Some points, each followed by its number:
[-0.3  0.1  0.1  2.6  0.0 -0.9 -1.1 -0.6  0.9  2.8  0.8 -2.1 -0.1 -0.7  0.3
 -0.4] 0
[ 1.0 -0.1  1.5 -1.9 -1.0  0.1  0.3  0.2 -0.3 -0.6 -2.0  2.2  0.6  0.6 -1.4
  0.3] 1
[-0.7  1.6 -1.6  0.2  1.3  0.7 -0.4 -0.3 -0.8  3.1 -1.4  0.2 -0.4 -0.4  0.8
 -0.6] 2
[ 0.7 -1.1 -0.8  0.9 -0.1  0.2 -0.7 -0.3  2.4 -1.8  1.9 -1.2  0.0 -0.2 -0.4
 -0.3] 3
[ 0.4 -1.1 -0.8  0.6 -0.8 -1.0  0.2 -0.6  2.2 -1.5  2.2 -0.7  0.2  0.3  0.0
 -0.1] 4
[ 0.8 -1.4  1.4  1.8 -1.3 -0.3 -0.2  0.2 -1.2 -0.5  0.5  0.1  0.3  0.5 -1.5
  0.8] 5
[-1.3  0.5  2.4 -2.3  1.4  0.2  1.3 -0.3 -0.3 -0.6 -1.6  1.3 -0.7  0.5  0.6
  0.2] 6
[ 0.0 -0.6  0.1  0.5  0.7  0.8 -1.7  0.8 -1.7  3.1 -0.3 -0.4 -0.4 -0.4 -0.8
  0.7] 7
[ 0.7 -1.3  2.1 -0.9 -1.0 -0.5  0.5  0.4  0.1 -2.4 -0.2  0.3  0.9  1.0 -1.0
  0.2] 8
[ 0.5 -0.9 -1.6 -0.2 -1.0  0.8 -1.5  0.6  0.3  3.5 -1.9  0.8  0.4 -0.2 -0.7
  0.3] 9
[ 0.7 -1.1  0.0  0.4  0.4 -0.6 -0.7 -0.6  1.7 -1.7  2.6 -0.1 -0.8  0.1  0.0
  0.1] 10
[-0.3 -0.5  0.0  1.0  0.3 -1.0 -1.5 -0.1  0.5  1.4  2.4 -0.8 -0.6 -0.9 -0.2
  1.1] 11
[-0.6 -0.1  2.0 -1.0  0.3 -0.6  0.9  0.1  0.8 -3.6  1.1 -1.5  0.8  0.2  0.1
  0.1] 12
[ 0.1 -0.4 -0.8  0.3 -1.1  0.9 -0.9  0.3 -1.0  4.1 -1.5  1.0 -0.1 -0.8 -0.4
  0.5] 13
[-0.1  0.7 -1.6 -0.7 -0.8 -0.2  0.4 -0.6  1.0  1.0 -0.9 -0.8  0.3 -0.1  2.2
 -0.9] 14
[-0.4 -0.6 -0.3  1.9  0.9 -0.4 -0.2  0.3 -0.4 -2.5  1.7  0.8  0.0 -1.5  0.6
  0.5] 15
[-0.8  0.3 -1.1  0.2  1.1  0.5 -0.8 -0.1 -1.0  4.3 -1.6  0.2 -0.3 -0.5  0.5
  0.2] 16
[ 0.0 -0.5  0.7  0.4 -0.2  0.2 -1.2  1.1 -0.9 -0.8  0.2  0.6 -0.2 -0.4 -1.2
  1.6] 17
[ 1.0 -1.0  0.8 -1.3  0.3  0.1 -0.3 -0.3  1.4  1.2 -2.3 -0.8  0.5  1.2 -0.8
 -0.4] 18
[-0.2 -0.7  2.4  1.3  0.5  0.1 -0.7  0.6 -1.6 -1.5  0.8  0.2 -0.2 -0.8 -0.6
  1.1] 19
[-0.5  1.7 -1.5 -0.6  0.6  0.6  0.2 -0.7 -0.9  2.8 -1.4  0.1 -0.3  0.0  1.2
 -0.7] 20
[-0.5  1.0  0.6 -0.1  1.6 -0.2  0.4  0.5 -2.0  1.6 -1.5  2.8 -0.7 -0.4 -0.5
  0.0] 21
[ 0.4 -0.4  0.7  0.3 -0.6  0.2 -0.5  0.6 -2.3  1.3 -2.2  1.0  0.1  0.5 -0.7
  1.0] 22
[ 0.8 -0.5 -1.5 -0.4 -1.9  0.2 -1.3 -0.2 -0.3  3.9 -1.3  0.9  0.5  0.1 -0.4
  0.5] 23
[-0.7  1.3  0.2 -1.0  1.9  0.2  1.2 -0.3 -2.1 -1.6  0.3  2.3 -0.2  0.4 -0.3
 -0.2] 24
[ 1.1 -1.2  1.3 -0.3 -1.5 -0.4 -1.2  1.0 -0.6  0.3  0.0  0.1  0.2 -0.7 -0.7
  1.4] 25
[ 1.0 -1.5  1.0  0.1 -0.5 -0.3 -0.8 -0.3  2.1 -1.3  1.2 -1.8  0.7 -0.1 -0.4
 -0.1] 26
[-0.2  1.5 -1.0 -1.1  0.7 -0.6  0.3 -0.6 -0.3 -1.7  2.8 -0.4 -0.2 -0.6  0.9
  0.2] 27
[-0.3 -0.1 -0.2 -0.3  0.3  0.8 -0.9  0.4 -1.0  3.7 -2.1  2.0 -0.5 -0.6 -0.2
  0.2] 28
[ 0.7 -0.5  0.4 -0.9 -1.2 -0.5  1.7 -0.4  1.5 -3.2 -0.3  0.4  1.0  0.4  0.1
 -0.5] 29
[ 0.0 -0.3  1.2 -1.0 -0.7  0.2  0.0  1.2 -1.2 -0.1 -1.2  2.2  0.2  0.2 -1.6
  0.7] 30
New points follow, each followed by the number of its nearest point above by angle.
[-0.4  0.1  0.0 -0.2  1.3  0.8 -0.8  1.0 -1.6  0.9 -1.4  2.7 -0.5 -1.0 -0.3
  0.6] 21
[ 0.8 -1.3  0.9  0.7 -1.6 -0.5 -0.6  0.2  1.3 -1.4  0.7 -1.0  0.8  0.8 -1.4
  0.2] 26
[-0.5  0.3  0.9 -1.4  1.2  0.7  0.1  1.0 -1.8 -2.1 -0.6  2.1 -0.1 -0.1 -0.5
  0.7] 24
[-1.0  1.8  1.3 -0.4  0.2  0.7  1.3  0.1 -1.3 -2.8  0.4  0.4 -0.1  0.3  0.0
 -0.7] 24
[-0.3  1.1 -0.7 -1.6  0.7  0.0  2.3 -0.3 -1.0 -1.8 -1.6  1.4  0.5  0.8  0.7
 -0.7] 24
[-0.9  0.9 -1.3 -0.9  2.6  0.3  0.9 -0.4 -0.2 -0.7  0.7 -1.4 -0.4 -0.5  1.8
 -0.3] 27
[-0.4 -0.3 -0.5  0.5  1.2  0.4 -1.0  1.0 -1.4 -1.2  0.5 -0.3 -0.2  0.1 -1.0
  1.6] 17
[-1.0  0.1  1.5 -0.3  0.8 -0.7  1.6 -0.1 -0.3 -2.9  2.5 -0.4 -0.2  0.0  0.0
  0.4] 12
[-0.7  1.9  1.8 -2.1  0.8  0.5  1.0 -0.9 -1.3  0.9 -1.3  0.2 -0.2 -0.1  0.6
  0.1] 6
[ 1.0 -0.6  0.3 -0.9 -2.3 -0.6  0.3  0.2 -0.4  0.3 -0.7  0.6  0.9  1.7 -1.1
 -0.1] 1
[ 0.4 -1.2  0.8  1.8 -0.8  0.0 -1.1  0.8 -0.6 -0.6  0.5 -0.5  0.4 -0.4 -1.4
  1.1] 5
[ 0.3  1.3  0.4  0.8  1.2  0.8 -2.3  0.4 -1.3  0.5 -0.5 -1.0 -0.7 -1.3  0.8
  0.4] 7
[-1.6  0.9 -1.1 -1.8  0.9  1.0  0.9 -0.1  0.8 -0.3  0.6  0.6 -0.9 -0.5  1.1
  0.0] 27
[-0.2  0.7 -1.5 -1.1 -0.8 -0.1  2.0 -0.4  1.4 -0.5 -0.6 -1.4  0.3  0.6  1.5
 -1.2] 14
[-0.1 -0.6  0.8 -0.8 -0.5  0.0  1.9  0.2  1.2 -3.9  0.1  0.0  0.7  0.7 -0.1
 -0.7] 29
[ 0.1  1.2 -0.1 -0.8  0.0 -0.2  1.2 -0.8  0.9 -0.2  0.1 -1.0 -0.2 -0.4  1.9
 -1.3] 14
[-0.1  0.8  0.0 -1.4 -0.1 -0.5  3.5 -0.7  0.3 -1.7  0.0 -0.2 -0.1  0.6  1.0
 -1.0] 29
[-0.3 -0.5  0.6 -0.1  1.1 -1.0 -1.9  0.3  0.1  1.8  2.6 -0.7 -0.1 -1.1 -0.2
  0.6] 11
[ 0.6 -1.7  0.8 -0.3 -0.1 -0.7 -1.1  0.4  2.3 -0.2  0.3 -1.0  0.4  0.5 -1.2
  0.2] 26
[ 0.4 -0.6  0.7  1.8 -2.6  0.3 -0.3  0.6 -0.7  1.2 -1.8  1.8  0.3 -0.1 -1.4
  0.5] 22
[ 0.6 -1.0 -1.2 -0.6 -0.2  0.7 -1.5  0.6  0.0  2.3 -1.9  1.1  0.6 -0.2 -1.2
  0.8] 9
[-0.1 -0.3  0.5  2.4  0.1  0.0 -0.8  0.5 -0.7  2.9  0.1  0.7 -1.2 -0.3 -1.1
 -0.1] 7
[-0.9  0.3  0.8  0.0  2.5  0.1 -0.3  0.4 -2.6  1.0 -0.3  2.1  0.0 -0.7  0.2
 -0.2] 21
[-1.3  2.0  1.9  0.5  1.1  0.0  0.3  0.1 -1.4 -2.1 -0.3  0.2 -0.2 -0.1  0.6
 -0.4] 24
[ 0.3 -0.5  1.1  0.9 -0.7  0.2 -1.0  1.3 -1.3 -1.3 -0.1  1.1  0.4 -0.2 -1.4
  0.7] 17
[ 1.2 -0.6 -0.3 -0.7 -0.9 -0.4  1.0 -0.3  2.1 -1.8 -1.0 -0.7  0.9  1.0 -0.4
 -0.6] 29
[-0.9  0.0 -0.5 -0.9  1.4  0.7  1.4 -1.2  0.6 -1.9  1.5 -0.2 -0.5 -0.3  1.2
  0.2] 27
[ 0.6 -1.2  1.6 -0.2 -1.4  0.1 -0.7  1.1  0.0 -0.3 -1.5  0.3  0.5 -0.3 -1.2
  1.1] 25
[ 1.5 -1.5  1.1 -0.4 -1.2 -0.4 -0.1  0.5  0.8 -2.2  0.1 -0.4  0.7  0.3 -1.0
  0.3] 8
[-1.2  0.6  0.4  1.8  0.9  0.0  0.0 -0.5  0.3  0.7  1.6 -3.1 -0.4 -0.6  1.0
 -0.2] 0
[-1.1  0.5  1.6 -0.2  1.5 -0.5  1.8 -0.5 -0.5 -2.2  1.9 -0.4 -0.1  0.7  0.1
 -0.8] 12
[ 1.4 -1.2  2.0  0.1 -1.5 -0.1  0.4  0.0  0.6 -1.8 -0.4 -0.3  1.2 -0.1 -0.9
 -0.3] 8
[ 1.8 -0.8 -0.4  0.0 -1.0 -0.4 -0.6 -0.1  2.0 -0.7 -0.8 -1.0  0.8  0.0 -0.9
  0.2] 26
[-0.4  0.5 -1.0 -1.5 -0.8 -0.1  2.5 -0.6  1.2 -2.3 -0.1 -0.3  0.2  1.2  0.9
 -0.5] 29
[ 0.3 -0.6  0.1  1.3 -0.9 -1.1  1.0 -0.3  0.4 -2.4  2.4 -0.9  0.2  1.0 -0.6
 -0.2] 4
[-0.8  2.1 -0.4 -1.1  0.6  0.4  0.3 -0.2 -1.4  0.8 -0.6  0.9 -0.8  0.1  1.4
 -0.4] 20
[-0.6  0.6 -0.7 -1.0  0.6  0.4  1.1 -0.6  1.0 -0.8 -0.2  0.7 -0.3  0.2  1.7
 -1.6] 14
[ 0.0 -1.3  1.1  0.9  0.9  0.1 -0.9  1.1 -0.9 -0.8 -0.4  1.2 -0.1 -0.3 -1.3
  1.2] 17
[ 0.3 -1.3  2.0 -0.2 -0.4 -0.5  0.2  0.9 -0.3 -2.6  0.2  1.3  0.3  0.0 -1.1
  0.9] 8
[-0.9  0.1 -0.4 -0.7  1.8 -0.2  1.0  0.2  0.3 -3.7  0.9  0.0 -0.2  1.2  0.5
 -0.5] 12
[ 0.4 -0.1  0.6  0.2 -1.2 -0.9  1.3 -0.6  1.9 -2.5  0.4 -0.7  0.7  0.7  0.2
 -1.0] 29
[ 0.4  0.2 -0.7 -1.4 -1.9 -0.2  1.1 -0.5  1.5  0.9 -1.1 -0.6  0.0  1.3  1.0
 -1.1] 14
[-1.1  1.5 -0.5 -0.5  2.7  0.2 -0.6 -0.1 -0.9  0.0  0.9 -0.6 -0.4 -0.5  1.5
 -0.6] 27
[ 0.3  0.0  1.5  1.2 -0.7  0.6 -0.5  0.6 -1.9  1.0 -1.8  1.0  0.1 -0.8 -1.0
  0.8] 22
[ 0.3 -0.5  0.1 -0.2  1.4  0.1 -1.1  0.6 -1.6 -0.7  1.0  1.1 -0.2 -0.6 -0.9
  1.5] 17
[-0.9  1.3  0.2 -1.4  2.0  0.5  2.2 -0.1 -1.5 -2.4 -0.5  0.9  0.1  0.1  0.3
 -0.3] 24
[-1.0  0.3  0.2 -0.5  1.4  0.8 -0.7  0.7 -1.7 -1.2 -0.2  1.7 -0.4 -0.2 -0.4
  1.2] 24
[ 0.0 -1.4  0.9  0.0  0.5 -0.1  0.8  1.0  0.1 -3.5 -0.3  1.5  0.4  0.5 -1.0
  0.3] 8
[ 0.4 -0.7 -1.4  1.0  0.7  0.3 -1.7  0.6 -0.9  2.5  0.7 -0.5 -0.4 -1.1 -0.5
  1.1] 7
[-0.3  1.4 -1.3 -0.2  1.1 -0.2  0.5 -0.7 -1.4 -0.1  1.6 -0.4 -0.1 -0.2  1.7
 -0.8] 27
[-0.5  0.9 -0.9 -0.1  1.4  0.6  1.0 -1.1  0.2 -1.9  0.0  1.8 -0.7  0.5  1.1
 -1.0] 24
[ 1.6 -0.8 -0.1 -0.4 -1.0 -0.3 -0.5 -0.5  2.5 -0.3  0.5 -1.6  0.5 -0.1 -0.4
 -0.4] 26
[ 1.6 -1.2 -0.2  1.1 -1.2 -0.3 -0.7  0.0  1.9  0.2  0.0 -1.3  0.5 -0.6 -1.0
  0.3] 26
[ 0.3 -0.3 -2.1  0.3  0.3 -0.3  0.2 -0.6  2.0  2.9 -1.4 -1.4  0.0  0.0  0.9
 -0.9] 14
[-0.6  1.5 -1.4  0.5 -1.3 -0.4  0.6 -0.8  1.6  0.5 -0.1 -0.4 -0.3 -0.2  1.7
 -0.7] 14
[-0.7  0.3 -0.7 -0.9  0.3  0.0  1.4 -0.6  0.5 -1.8  2.1 -1.1 -0.2  0.9  1.1
 -0.9] 27
[-0.7  0.7  0.7  1.8  1.2  0.6 -0.1  0.4 -2.4 -0.1  0.6 -0.9  0.0 -0.7 -0.9
  0.6] 19
[ 0.7  0.0  0.3 -0.9 -1.4 -0.7  2.1 -0.7  1.6 -1.1 -1.1  0.2  0.4  1.1  0.4
 -1.1] 29
[ 0.5  0.4 -1.0 -0.1  1.3 -0.7 -0.2 -0.2  1.6  2.4  0.5 -2.5 -0.6 -1.0  0.9
 -0.6] 0
[-0.3  1.2 -2.2 -1.0 -0.3 -0.2  1.9 -0.8  0.5 -0.1 -0.1 -1.1 -0.3  0.8  1.7
 -0.7] 14
[-0.1  0.8 -0.5  2.5 -0.4 -0.5 -1.3 -1.1 -0.8  0.9  1.3 -1.6 -0.3 -0.1  1.3
  0.1] 0
